Small tables with named rows and columns. After each table, cells are looked up by row and column.

zuk =
|  | lud | bodoli | nizif | vev | giduzo |
|---|---|---|---|---|---|
| repafe | 562 | 807 | 719 | 311 | 251 |
| faz | 442 | 693 | 853 | 953 | 801 |
| lop | 627 | 272 | 279 | 651 | 857 |
| dad | 577 | 906 | 862 | 501 | 333 |
| vif | 593 | 297 | 429 | 810 | 881 |
| vuveb | 530 | 874 | 889 | 567 | 359 |
| vefuv | 563 | 863 | 971 | 780 | 507 |
| tev | 684 | 364 | 189 | 325 | 568 |

What is the nizif of vif in zuk? 429
What is the giduzo of faz in zuk? 801
What is the vev of repafe in zuk? 311
What is the vev of dad in zuk? 501
What is the giduzo of vif in zuk? 881
What is the nizif of dad in zuk? 862
What is the vev of vif in zuk? 810
What is the vev of tev in zuk? 325
What is the nizif of vefuv in zuk? 971
What is the giduzo of repafe in zuk? 251
What is the lud of vuveb in zuk? 530
What is the lud of vefuv in zuk? 563
What is the bodoli of vif in zuk? 297
What is the bodoli of tev in zuk? 364
What is the lud of faz in zuk? 442
What is the nizif of faz in zuk? 853
What is the lud of vif in zuk? 593
What is the nizif of repafe in zuk? 719
What is the bodoli of dad in zuk? 906
What is the lud of lop in zuk? 627

Table bazo
	zini	gal
vebiz	134	76
popim	13	193
dibu	58	121
lilab	27	152
dimov	182	49

vebiz, zini => 134
dimov, zini => 182
popim, gal => 193
dibu, zini => 58
lilab, zini => 27
dibu, gal => 121
popim, zini => 13
vebiz, gal => 76
dimov, gal => 49
lilab, gal => 152
Which row has the largest gal? popim

sebe =
fields: rar, kunibi, mam, rin, kuleke, ledifi, ber, naso, guri, bol
noravi: [54.718, 76.841, 70.795, 50.594, 52.878, 49.551, 60.269, 24.222, 54.265, 25.196]
kezipoz: [59.246, 58.942, 64.950, 50.301, 54.467, 54.447, 73.477, 93.886, 49.220, 74.635]
fetid: [60.020, 42.078, 31.745, 52.689, 79.023, 57.011, 72.352, 97.049, 56.064, 37.113]
kezi: [62.424, 42.609, 57.006, 54.496, 74.683, 48.724, 54.645, 70.609, 57.021, 66.783]
veped: [57.406, 48.772, 60.009, 58.115, 72.206, 67.219, 40.659, 67.688, 73.955, 57.575]

fetid, rin: 52.689
veped, kuleke: 72.206
kezipoz, kuleke: 54.467
kezipoz, naso: 93.886
kezi, kunibi: 42.609
kezi, bol: 66.783
noravi, kunibi: 76.841

suk
fields: morebo, mozi, pilutu, duf, gefisu, lep
veg: [95441, 49115, 60584, 62991, 25691, 85310]
vut: [60565, 79587, 79517, 91296, 43773, 48973]
nupa: [34965, 30387, 55280, 47662, 20586, 26410]
lam: [82479, 57760, 75927, 44564, 26918, 14526]
repiz: [45024, 93127, 84960, 34133, 44097, 75854]

What is the gefisu of vut in suk?
43773
What is the morebo of repiz in suk?
45024
What is the gefisu of lam in suk?
26918
What is the lep of lam in suk?
14526
What is the morebo of vut in suk?
60565
What is the pilutu of lam in suk?
75927

sel:
           kon  letom
zab       11.3   56.8
dapiv     49.8   68.8
fil       10.8   72.0
lil       72.5   15.9
ronez    -56.2   10.8
firides   74.4   40.2
sadeze    23.1   74.9

What is the kon of firides in sel? 74.4
What is the kon of dapiv in sel? 49.8
What is the kon of fil in sel? 10.8
What is the kon of ronez in sel? -56.2
What is the kon of lil in sel? 72.5
What is the letom of ronez in sel? 10.8
What is the letom of fil in sel? 72.0
What is the letom of lil in sel? 15.9
What is the letom of sadeze in sel? 74.9
What is the kon of sadeze in sel? 23.1
What is the letom of firides in sel? 40.2
What is the kon of zab in sel? 11.3
What is the letom of zab in sel? 56.8
What is the letom of dapiv in sel? 68.8

refib:
,somu,bopamo,favafos
vul,159,112,136
des,27,195,95
pedizoz,122,212,214
lop,164,135,103
tisogom,166,164,94
zivugot,99,35,59
mel,101,196,136
puno,203,57,164
netege,134,116,86
gedede,23,123,7
vadeki,131,188,108

favafos of lop: 103
somu of lop: 164
favafos of gedede: 7
somu of puno: 203
bopamo of vadeki: 188
favafos of netege: 86

Table vetuvim
         mel  tavu  vof  num  gutof  ref  leg
bidapib  172   117  114  146     59  219  118
rolopit  107   115  118   83    184  101  129
zit       95   114   58   73    128  108   68
zipokuf  156   137  208  138    113   97  114
lopilo   152   123  147  168     94  250  125
nebegit  173    84   38  174    146  113  163

zit, ref -> 108
bidapib, tavu -> 117
zipokuf, vof -> 208
nebegit, gutof -> 146
lopilo, gutof -> 94
zipokuf, ref -> 97
bidapib, leg -> 118
rolopit, vof -> 118
nebegit, mel -> 173
nebegit, vof -> 38
zit, gutof -> 128
bidapib, gutof -> 59
bidapib, num -> 146

sal
columns: lasiva, konez, mefe, mutalig, lifof, todom, bam, zilal, seselof, rofetu
fefome: [82, 104, 50, 125, 120, 160, 189, 108, 137, 138]
reki: [160, 122, 214, 162, 168, 116, 44, 136, 153, 130]
kosivud: [37, 136, 130, 130, 206, 153, 113, 99, 147, 102]
lat: [139, 115, 125, 128, 135, 123, 129, 120, 125, 141]
sifof: [165, 124, 116, 108, 107, 103, 146, 125, 99, 143]
pup: [179, 81, 152, 165, 138, 129, 98, 126, 155, 168]
kug: [91, 134, 110, 128, 128, 146, 139, 126, 136, 113]
zanal: [185, 120, 122, 57, 184, 43, 154, 73, 37, 170]
mesugev: [97, 158, 215, 162, 164, 142, 38, 150, 167, 84]
pir: [85, 153, 114, 116, 119, 140, 138, 133, 126, 97]

What is the mutalig of reki in sal?
162
What is the lasiva of kosivud in sal?
37
What is the seselof of sifof in sal?
99
What is the bam of fefome in sal?
189
What is the lasiva of pir in sal?
85
What is the lasiva of pup in sal?
179
What is the lifof of pup in sal?
138
What is the bam of sifof in sal?
146
What is the zilal of sifof in sal?
125
What is the lifof of zanal in sal?
184
What is the bam of kosivud in sal?
113
What is the todom of fefome in sal?
160
Row with the largest lasiva: zanal

Table dodes
,lemagok,siv,gapumo,silogo,mubov,movote,doz,todel
rad,-0.222,1.827,6.408,5.836,-2.855,0.822,-1.216,3.397
sego,-2.076,-0.458,-1.053,1.172,-2.722,6.443,-0.303,7.935
vezab,4.052,0.414,-3.838,-2.145,0.499,2.115,-1.435,-3.741
zer,-0.252,5.257,-1.046,1.820,-1.662,5.715,3.530,-6.204
fepoz,5.133,-0.536,0.027,-5.251,-1.974,2.692,-1.095,0.443
gutave,1.792,4.584,6.428,-4.824,3.307,-0.535,2.742,6.028
nota,-2.670,0.260,-4.400,0.196,6.813,-2.030,2.228,-2.947
kozaga,2.039,6.653,2.388,4.508,2.190,5.899,3.823,5.839
gaf,-2.749,3.100,0.836,-6.030,4.617,-0.459,3.022,2.837
ditu,-3.464,2.692,6.358,5.164,-2.816,0.873,0.105,2.412
sinefeb,-0.433,-2.728,3.731,4.452,-4.277,1.121,-2.364,3.917

sinefeb, silogo: 4.452
sinefeb, siv: -2.728
gaf, doz: 3.022
vezab, movote: 2.115
nota, mubov: 6.813
sego, siv: -0.458
vezab, lemagok: 4.052
ditu, siv: 2.692
zer, gapumo: -1.046
ditu, todel: 2.412
fepoz, lemagok: 5.133
kozaga, todel: 5.839
gaf, movote: -0.459
sego, todel: 7.935
zer, todel: -6.204
ditu, silogo: 5.164
gutave, gapumo: 6.428
sego, mubov: -2.722
rad, mubov: -2.855
Which row has the largest movote? sego

